Families of rows that turns and mirrors carry onto each other, the same ones carrying the whole set onto itself: the rest of each named row's family, in list order:
4 families of 8 rows:
J_590: 190	-28	64	-3	138	-156	227	118	193	-93	-33	-55	147	-202	-46	-59	138	41	57	124	24	-70	219	67
J_833: 111	7	-4	218	180	72	97	-13	51	-14	-1	-42	-52	57	-191	-38	-185	106	-128	86	-100	146	142	-87
J_19: 102	-75	142	-56	89	-27	219	91	94	-157	-180	-99	202	-222	-105	-17	201	32	4	114	-11	8	187	83
J_899: 145	-120	-75	-22	56	-117	172	57	-118	-95	-228	19	-100	97	-153	-179	-77	35	-138	95	-3	167	59	-7
J_167: 23	158	87	74	205	-151	422	-47	16	-2	-365	-39	-46	-126	-121	-62	33	168	69	-66	58	126	246	14
J_36: 108	-143	71	31	17	-199	136	101	-51	-123	-212	101	-104	135	-53	-145	-11	51	-108	-129	-21	128	-26	2
J_202: 1	74	76	97	258	-126	428	61	-61	-77	-217	41	15	-169	-155	-29	78	231	19	-46	49	116	152	34
J_460: 198	38	91	20	76	-77	287	28	138	-138	-179	-140	163	-216	-160	5	95	36	35	47	17	-5	299	130
J_969: -151	-24	-1	51	59	-142	81	-9	75	-48	-84	-153	30	7	74	81	-79	20	-22	-63	7	-100	-4	-36
J_384: 195	187	57	-163	-16	-121	143	-18	113	55	-48	71	-79	46	-147	-16	2	253	117	-113	86	190	138	-127
J_696: 69	-106	114	-122	106	-26	197	25	-14	-31	-128	52	136	-108	82	-85	-167	77	-151	-223	-15	-10	126	-173
J_711: 185	-27	-10	-63	72	-228	174	59	-26	-164	-172	101	-31	75	-118	-296	28	146	-96	73	77	117	8	-60
J_163: 142	-99	25	-52	-15	-83	102	60	-136	-127	-254	81	1	101	-99	-231	-18	91	-143	-73	39	219	53	-50
J_458: -4	50	-76	70	9	-44	86	-32	-49	14	-111	-197	-19	2	48	92	-169	-18	-31	110	44	-42	115	-58
J_776: 122	-19	151	-74	79	-86	228	92	81	-204	-133	-68	181	-255	-144	36	80	131	35	-11	-15	-104	60	103
J_335: 184	91	239	-80	-28	-92	119	59	130	16	-172	10	-86	-35	-221	119	-55	198	153	-136	44	181	-22	-13
J_271: 152	135	189	29	3	3	-15	-17	176	-32	-142	3	-51	36	46	-131	241	97	50	85	-94	17	169	-96
J_226: 128	-82	51	-104	110	58	196	-2	-78	44	-230	-27	71	-112	63	-132	-203	1	-150	6	-3	59	209	-196
J_789: 122	185	140	-16	-2	-58	205	15	36	58	-133	6	-91	1	-204	149	-21	242	130	-133	93	265	118	-65
J_845: 132	-8	109	-175	122	-83	164	16	79	40	-194	-7	144	-163	120	-215	-120	60	-72	13	108	3	150	-252
J_624: 1	129	9	16	289	-232	398	19	45	39	-175	75	-49	-122	-26	-118	42	225	79	-35	77	55	164	-62
J_464: -11	-37	35	-129	87	-7	169	-16	-52	51	-222	-65	163	-136	93	-88	-192	60	-95	-127	111	65	148	-186
J_98: 94	164	189	43	-11	65	74	-112	153	-86	-301	-129	-18	8	-98	-85	218	90	27	46	-102	58	245	0
J_577: 139	-67	79	310	133	6	24	67	103	-79	-13	3	8	79	-168	-95	-81	88	-107	26	-67	202	100	3
J_809: 36	129	214	93	227	-123	370	49	-51	-59	-285	94	-66	-171	-82	-45	17	259	60	-150	-8	45	51	-16
J_355: 191	167	107	-118	-48	-46	192	-66	139	27	-213	-70	-44	14	-268	44	-19	184	98	-108	61	245	217	-39
J_417: 69	-109	140	194	182	-25	56	52	237	-14	30	13	-1	48	-140	-13	-140	84	-94	-88	-127	125	40	-67
J_559: 178	97	76	259	185	-62	78	14	156	-70	81	41	-25	55	-148	-110	-109	196	-53	51	-7	120	89	-109
J_353: 32	139	27	117	29	-174	42	-6	117	20	-57	-166	6	-22	118	35	-107	48	71	101	143	-77	63	-111
J_576: 11	85	317	-2	72	63	7	-27	195	-65	-267	-60	-4	-72	-57	-40	163	140	56	26	-133	-12	14	-50
J_764: 72	100	274	-24	-56	101	-10	-30	144	9	-250	-102	-13	-9	-22	22	193	76	68	34	-57	123	150	-79
J_498: -101	10	-34	205	105	-85	75	5	73	23	-79	-211	73	-47	32	81	-140	11	16	39	82	0	74	-17

Same family as J_776: J_36, J_969, J_696, J_335, J_809, J_417, J_576
Same family as J_899: J_833, J_167, J_460, J_458, J_226, J_98, J_355

